In the data rows, the value 500 means zero.
Some points, one per row:
array([529., 534., 487., 584., 495., 401., 508., 457., 457., 512., 414., 455., 521., 421., 506., 479., 358., 432.,
       532., 478., 248., 488., 514., 563., 500., 452., 440., 457., 508., 473., 444.])
array([390., 407., 329., 432., 467., 504., 492., 445., 360., 458., 477., 441., 375., 465., 409., 416., 416., 283.,
       471., 368., 354., 459., 405., 464., 444., 460., 364., 543., 413., 456., 432.])
array([550., 573., 568., 499., 593., 556., 639., 582., 518., 556., 585., 544., 565., 568., 557., 540., 618., 513.,
       626., 618., 584., 598., 488., 546., 583., 633., 514., 579., 555., 529., 631.])
array([557., 548., 439., 507., 364., 553., 538., 471., 526., 447., 493., 503., 446., 488., 447., 483., 485., 518.,
       472., 447., 584., 490., 431., 575., 517., 473., 438., 439., 419., 474., 311.])
array([406., 388., 511., 343., 474., 432., 479., 506., 505., 416., 451., 500., 447., 459., 499., 427., 430., 493.,
       438., 478., 441., 477., 490., 519., 520., 460., 446., 527., 578., 428., 481.])
array([400., 371., 504., 493., 540., 424., 410., 458., 530., 418., 373., 453., 373., 404., 496., 459., 474., 481.,
       465., 425., 454., 542., 479., 450., 467., 471., 475., 499., 524., 437., 479.])
array([584., 484., 558., 456., 587., 552., 666., 603., 588., 559., 616., 566., 495., 598., 572., 593., 460., 593.,
       619., 529., 433., 596., 663., 578., 569., 564., 546., 596., 535., 515., 538.])
array([588., 461., 490., 516., 480., 521., 423., 458., 495., 583., 580., 450., 397., 514., 533., 453., 475., 497.,
       515., 542., 532., 460., 451., 553., 528., 493., 469., 525., 459., 454., 564.])
array([606., 535., 571., 514., 482., 643., 572., 559., 597., 606., 612., 560., 489., 577., 564., 574., 658., 716.,
       540., 588., 496., 522., 496., 714., 615., 561., 491., 634., 621., 598., 600.])
array([566., 469., 535., 593., 555., 573., 475., 555., 615., 608., 526., 588., 543., 562., 628., 581., 569., 452.,
       572., 491., 636., 418., 577., 508., 458., 613., 620., 620., 526., 594., 600.])
array([326., 454., 492., 480., 583., 304., 305., 522., 421., 387., 455., 542., 542., 298., 406., 508., 455., 455.,
       443., 446., 455., 532., 457., 367., 460., 405., 428., 439., 547., 495., 413.])
array([673., 622., 631., 582., 642., 743., 676., 750., 693., 817., 636., 639., 591., 671., 565., 765., 625., 820.,
       614., 705., 745., 721., 605., 639., 705., 584., 587., 602., 608., 741., 717.])
array([488., 527., 454., 498., 474., 530., 541., 526., 438., 536., 539., 519., 455., 588., 500., 420., 559., 435.,
       501., 513., 459., 504., 485., 513., 529., 575., 496., 533., 555., 528., 526.])
array([503., 467., 445., 593., 401., 500., 445., 341., 437., 471., 534., 354., 389., 507., 421., 440., 327., 541.,
       362., 497., 474., 447., 367., 479., 479., 475., 441., 451., 410., 513., 420.])
Then 12 other points, each followed by its number:
array([568., 519., 537., 405., 505., 501., 508., 520., 580., 431., 463., 551., 488., 514., 578., 496., 543., 423.,
       531., 490., 480., 477., 542., 525., 453., 599., 553., 587., 533., 547., 540.]) 0
array([506., 465., 614., 524., 535., 582., 491., 619., 571., 537., 509., 501., 463., 557., 472., 474., 526., 494.,
       502., 488., 581., 468., 445., 521., 491., 622., 529., 564., 515., 530., 557.]) 1
array([466., 421., 479., 377., 486., 419., 503., 461., 454., 515., 460., 441., 462., 421., 465., 496., 486., 446.,
       499., 518., 384., 444., 410., 471., 499., 515., 442., 516., 475., 394., 537.]) 2
array([512., 479., 424., 541., 334., 519., 494., 399., 481., 427., 532., 433., 427., 482., 608., 448., 483., 490.,
       353., 423., 551., 438., 405., 504., 440., 471., 450., 330., 368., 454., 398.]) 3
array([573., 538., 527., 515., 459., 538., 546., 465., 548., 541., 556., 483., 450., 536., 522., 477., 493., 545.,
       514., 660., 500., 492., 491., 532., 509., 581., 485., 602., 542., 541., 551.]) 4
array([473., 530., 471., 435., 373., 553., 527., 535., 473., 538., 527., 541., 423., 524., 521., 497., 558., 519.,
       536., 493., 544., 444., 390., 510., 473., 496., 507., 523., 520., 510., 561.]) 5
array([511., 559., 503., 647., 534., 469., 538., 436., 478., 496., 485., 467., 531., 432., 583., 524., 474., 515.,
       480., 541., 450., 605., 520., 517., 556., 503., 527., 445., 495., 516., 461.]) 6
array([500., 548., 514., 457., 491., 504., 555., 507., 439., 507., 540., 467., 428., 530., 492., 462., 536., 501.,
       477., 413., 478., 418., 443., 510., 520., 500., 489., 497., 523., 487., 559.]) 7
array([477., 506., 467., 462., 457., 501., 488., 341., 411., 448., 423., 422., 408., 525., 402., 425., 378., 377.,
       504., 500., 341., 486., 497., 383., 467., 504., 513., 450., 461., 539., 512.]) 8
array([592., 534., 572., 431., 569., 554., 545., 458., 692., 500., 560., 574., 555., 546., 584., 552., 554., 557.,
       613., 618., 502., 594., 595., 531., 536., 569., 656., 504., 530., 593., 648.]) 9
array([583., 590., 678., 609., 570., 551., 462., 678., 717., 784., 566., 726., 638., 593., 604., 618., 683., 579.,
       655., 674., 656., 763., 750., 523., 630., 603., 824., 656., 777., 639., 633.]) 10
array([455., 446., 473., 492., 422., 479., 402., 406., 459., 486., 528., 427., 444., 473., 366., 478., 416., 430.,
       528., 527., 487., 441., 430., 493., 535., 413., 406., 447., 412., 431., 516.]) 11
Which of these numbered points is nearest to each point below, looking only along the 7 directions in which the first points spread most? Its number follows each.
array([441., 290., 323., 488., 423., 498., 440., 408., 480., 430., 387., 398., 376., 434., 511., 363., 447., 411.,
       459., 329., 557., 419., 433., 472., 472., 370., 477., 404., 363., 481., 411.]) > 3
array([567., 507., 443., 531., 538., 600., 529., 497., 556., 495., 514., 556., 533., 508., 561., 467., 557., 520.,
       480., 474., 622., 530., 591., 594., 565., 416., 559., 411., 428., 536., 454.]) > 1
array([534., 582., 617., 541., 508., 563., 580., 531., 687., 606., 591., 613., 627., 579., 516., 600., 588., 815.,
       608., 627., 501., 576., 588., 554., 617., 572., 555., 660., 618., 540., 545.]) > 9
array([410., 422., 276., 515., 259., 442., 376., 298., 357., 414., 378., 225., 230., 391., 475., 237., 255., 380.,
       319., 472., 486., 442., 342., 430., 301., 310., 398., 132., 289., 461., 309.]) > 3
array([432., 478., 386., 490., 344., 465., 437., 419., 413., 404., 521., 475., 530., 416., 483., 507., 427., 468.,
       346., 402., 513., 388., 432., 446., 517., 290., 395., 391., 340., 446., 417.]) > 3
array([633., 554., 587., 601., 468., 525., 551., 524., 525., 526., 737., 489., 495., 586., 549., 527., 511., 561.,
       504., 649., 610., 481., 506., 566., 522., 538., 524., 493., 534., 582., 625.]) > 4
array([478., 507., 508., 550., 608., 466., 398., 526., 503., 415., 423., 627., 632., 330., 514., 537., 528., 474.,
       538., 493., 499., 658., 548., 476., 458., 445., 534., 477., 611., 507., 452.]) > 6
array([577., 727., 652., 635., 809., 620., 747., 728., 652., 572., 618., 586., 691., 601., 774., 807., 690., 669.,
       678., 556., 590., 674., 645., 566., 594., 665., 682., 566., 552., 632., 633.]) > 10
array([511., 534., 627., 518., 493., 592., 540., 569., 466., 560., 623., 510., 455., 571., 521., 540., 583., 653.,
       606., 539., 515., 538., 517., 484., 551., 476., 522., 522., 447., 461., 590.]) > 4
array([407., 399., 410., 459., 477., 474., 476., 394., 254., 406., 337., 338., 444., 466., 433., 439., 387., 358.,
       496., 417., 399., 517., 464., 435., 449., 496., 413., 466., 333., 347., 469.]) > 8
array([465., 531., 441., 503., 482., 549., 481., 388., 451., 512., 483., 453., 471., 471., 407., 363., 566., 515.,
       534., 384., 493., 429., 514., 503., 508., 436., 567., 362., 417., 462., 319.]) > 3
array([465., 561., 485., 400., 488., 421., 510., 514., 461., 465., 403., 517., 528., 469., 458., 465., 515., 403.,
       625., 430., 408., 529., 491., 521., 507., 511., 465., 537., 460., 411., 489.]) > 2
array([449., 475., 600., 364., 565., 499., 543., 473., 533., 464., 485., 452., 470., 481., 557., 486., 582., 457.,
       493., 483., 495., 369., 502., 565., 514., 497., 500., 519., 557., 444., 552.]) > 0
array([483., 458., 327., 495., 346., 521., 466., 449., 406., 429., 437., 377., 419., 465., 642., 420., 453., 515.,
       366., 348., 395., 421., 446., 488., 409., 449., 392., 446., 413., 314., 441.]) > 3
array([477., 532., 425., 528., 508., 509., 445., 548., 612., 534., 427., 757., 557., 517., 495., 479., 538., 509.,
       471., 451., 574., 611., 550., 390., 444., 529., 638., 535., 646., 656., 508.]) > 1
array([529., 518., 412., 530., 475., 457., 451., 415., 531., 434., 471., 406., 439., 428., 497., 489., 392., 419.,
       469., 475., 483., 463., 486., 425., 413., 423., 450., 377., 287., 488., 425.]) > 3
array([523., 504., 569., 509., 574., 467., 502., 509., 526., 578., 559., 480., 536., 562., 501., 433., 462., 461.,
       535., 539., 519., 426., 532., 528., 556., 435., 557., 494., 457., 483., 558.]) > 4
array([380., 390., 524., 347., 455., 369., 417., 473., 373., 356., 419., 489., 403., 464., 415., 324., 397., 458.,
       434., 511., 396., 429., 439., 426., 452., 411., 458., 462., 505., 377., 449.]) > 2
